One turn moves every row onto another: examples first, then more rows asked:
Marad: [-7, -10, 28, 14, 2, 4, 1, 19, -9, -9, 12, -5]
Ginuf: [18, 0, 17, 17, -7, 8, -28, -7, -2, -16, -10, -3]
sen: [10, -12, -2, 3, 4, 13, -25, -9, -6, 15, -25, -17]
ver: [28, -3, -2, -4, -7, 28, -4, -3, 3, 11, -13, -19]
tigi: [-13, -1, 14, 5, 10, 17, 10, -4, -1, -3, 23, -7]
Vapu: [-4, -14, -2, -1, -5, 1, 33, -24, -6, -5, -2, -5]
Gapiz: [14, 14, 19, 2, 3, -24, -7, 1, 1, -1, 19, 4]
voki: [16, -13, -10, 0, -5, 24, -15, -14, -2, 13, -16, -17]
gubo: [18, 12, 11, 8, 11, 21, -16, -20, 3, -13, -2, -7]
Bugep: [-22, -3, 19, 8, 1, 8, -4, -10, 0, 2, 19, -3]
lasef: [10, -5, 13, -3, -8, 0, 41, -3, -7, -8, -4, -5]
sud: [10, -22, 9, 13, -10, 9, 2, 21, 8, 22, -15, 1]
dusis: [29, 3, 11, -4, 0, 20, -7, 9, -1, 12, -22, -19]
natuf: [5, 10, 10, 2, 22, -24, -10, -8, -3, -2, 18, 1]
rafuv: [8, -4, -5, 6, 21, -17, -6, -9, -9, -10, 22, -2]
bopun: [-3, -5, 21, 10, 10, 15, 11, 13, -7, -10, 19, -9]
lemuz: [8, -18, -18, 6, 19, -19, -1, -19, -4, 9, -7, 5]
fanu: [28, 10, 16, -3, 6, -23, 9, 9, 9, 15, -11, 7]
gapo: [4, -15, -6, 6, 23, 22, 13, 4, 7, 22, -9, -4]
tasig: [5, 23, -4, -1, -10, -15, 17, 8, -7, 6, -23, -9]
gapep: [-6, 7, -22, 4, 1, -15, 11, -6, -14, 1, -24, -10]
Zed: [37, -3, -1, 0, -11, -10, 21, 4, 9, 6, 3, 6]
sele: [-3, 18, -9, 1, 3, -19, 9, 0, -12, 6, -28, -9]
sani: [19, -7, -5, 8, 3, -14, 1, -1, -8, -15, 27, -1]
Dad: [-2, -9, 12, 8, -7, 7, -4, 6, 16, 33, -15, 5]
koruz: [10, -1, 6, 1, 25, -29, -4, -4, 0, 17, -17, 6]
nit: [-13, -6, 24, 2, 3, -24, 12, -6, -11, 3, -23, -2]
Tibot: [-19, -8, 27, 14, -4, -1, -9, 5, -3, 0, 12, -2]
ziv: [24, -20, -22, 5, -2, -8, 15, -13, 2, 3, 5, 5]
Dero: [24, 6, 11, 11, 17, 21, -12, -7, -5, -20, -5, -10]
Lan: [5, -1, 28, -1, -3, -15, 28, 7, -9, -3, -18, -4]
Gul: [12, -25, -2, 12, 8, 19, 12, 20, 2, 15, -10, -4]
nam: [22, 3, 10, 6, -7, -18, -1, 6, 0, -10, 25, 2]
Sipap: [11, 14, -15, 1, -19, -9, 22, 4, -7, 0, -17, -9]
sego: [3, 4, -26, 4, -12, -9, 18, -3, -12, -3, -17, -10]
laz: [17, -2, 12, -1, 7, 11, -20, 6, -5, 15, -30, -18]
zos: [25, -3, 14, 17, 5, 14, -20, 0, -8, -23, -9, -7]
nepab: [13, 10, 15, 12, -3, 13, -26, -20, 5, -9, -6, -3]
sutid: [-4, -5, 3, 3, 14, 16, 2, -5, 15, 33, -12, 0]
raru: [-18, -14, 5, 1, 2, -13, 15, -25, -10, 2, -13, -2]

sego moves to tasig
Lan moves to raru
Where do these go?
tigi moves to Marad
laz moves to voki
sutid moves to Gul
fanu moves to lemuz
Gapiz moves to rafuv
nepab moves to Dero

